Small tables with named rows and columns. After each table, cells are looked up by row and column.

Table mupaga
          reb  beman  movukag   ver
les      -792   -557      432   571
botube    723    688     -460  -149
nid       205    183      -68  -477
dad       510    279      741   291
lir      -187   -492      427   217
zag      -216   -244     -404   409
dobo     -300    -20     -725  -525
kot      -667   -354      551   634
ruvapud  -747   -162      -85    50

lir, movukag => 427
botube, beman => 688
lir, ver => 217
lir, reb => -187
dad, movukag => 741
dobo, reb => -300
kot, beman => -354
botube, reb => 723
nid, movukag => -68
dad, beman => 279

dogari =
cols = lev, meruzu, vuf, videm, fodozep, vov, voso
lokapu: [86, 203, 121, 201, 56, 71, 121]
bovu: [90, 193, 66, 103, 164, 175, 111]
rufel: [103, 98, 118, 166, 219, 107, 131]
giroz: [168, 167, 138, 133, 187, 154, 96]
posil: [94, 96, 160, 161, 155, 76, 120]
loz: [48, 181, 199, 96, 120, 167, 114]
daso: [141, 165, 65, 131, 179, 196, 185]
nus: [169, 139, 63, 68, 117, 8, 121]
mekin: [124, 83, 196, 129, 147, 200, 159]
mera: [155, 188, 126, 92, 194, 133, 163]

What is the videm of nus in dogari?
68
What is the vuf of rufel in dogari?
118
What is the voso of mera in dogari?
163
What is the videm of posil in dogari?
161
What is the fodozep of bovu in dogari?
164
What is the vov of daso in dogari?
196
What is the lev of lokapu in dogari?
86
What is the vov of bovu in dogari?
175
Which row has the largest meruzu? lokapu

pok
cols = nak, met, pifo, meki, dafo, sud, vivika, fudog
gokeme: [198, 357, 755, 623, 849, 764, 661, 192]
kun: [586, 375, 188, 712, 175, 513, 857, 525]
makofuv: [635, 367, 656, 232, 499, 460, 755, 859]
gunime: [369, 437, 778, 319, 636, 720, 148, 867]
difiral: [838, 261, 212, 393, 493, 738, 265, 766]

difiral, dafo: 493
kun, pifo: 188
gunime, vivika: 148
makofuv, met: 367
makofuv, fudog: 859
gokeme, met: 357
gunime, nak: 369
gunime, sud: 720
gokeme, sud: 764
kun, fudog: 525
makofuv, pifo: 656
kun, vivika: 857
makofuv, nak: 635
gunime, fudog: 867
gunime, dafo: 636
makofuv, vivika: 755
gokeme, nak: 198

kag =
         ramako     zul     mez   bedav     sud    vula  razufuf     gud  fedoze
zusano   60.591  40.690  10.080  75.851  21.922  53.944   27.268  76.785  28.702
fetotu   55.611  30.173  15.243  78.260   1.562  53.697   17.164  83.375  15.120
bulegar  59.047  57.833  37.480  57.576  60.217  53.613   53.846  54.638  56.894

zusano, ramako: 60.591
bulegar, fedoze: 56.894
zusano, sud: 21.922
zusano, gud: 76.785
bulegar, bedav: 57.576
bulegar, vula: 53.613
fetotu, vula: 53.697
bulegar, ramako: 59.047
zusano, fedoze: 28.702
bulegar, mez: 37.480
fetotu, bedav: 78.260
fetotu, sud: 1.562
fetotu, fedoze: 15.120
bulegar, razufuf: 53.846
zusano, zul: 40.690
Which row has the largest zul? bulegar

zosu
columns: giritep, kemen, gopun
vifupo: [139, 150, 132]
rak: [128, 119, 100]
dudap: [129, 131, 48]
tefusa: [142, 138, 170]
tez: [162, 126, 145]
povera: [114, 146, 196]
dasaf: [155, 133, 93]
soboker: [157, 118, 248]
fufefe: [119, 138, 158]
gode: [177, 151, 151]
mip: [101, 153, 122]
vap: [141, 133, 48]
sunifu: [165, 145, 219]
bolepi: [126, 137, 96]

fufefe, kemen -> 138
dasaf, kemen -> 133
povera, giritep -> 114
mip, kemen -> 153
bolepi, giritep -> 126
sunifu, gopun -> 219
gode, gopun -> 151
dasaf, gopun -> 93
rak, gopun -> 100
vifupo, kemen -> 150

keni
cols = goli, funere, forovi, tos
ladanon: [22, 52, 56, 51]
kofuzin: [35, 52, 65, 78]
falub: [20, 51, 53, 57]
kivokat: [56, 51, 57, 63]
kelelu: [51, 61, 97, 214]
kor: [46, 52, 60, 102]
mebagek: [77, 51, 52, 57]
kedulup: [59, 52, 75, 106]
kas: [45, 50, 66, 77]
gotoz: [40, 51, 53, 51]
pog: [72, 52, 56, 63]

goli of kofuzin = 35
funere of kedulup = 52
tos of gotoz = 51
funere of kelelu = 61
tos of kofuzin = 78
funere of mebagek = 51
goli of falub = 20
goli of mebagek = 77
tos of kedulup = 106
goli of pog = 72
tos of mebagek = 57
tos of kivokat = 63
tos of ladanon = 51
goli of kelelu = 51
tos of falub = 57
Which row has the largest goli? mebagek

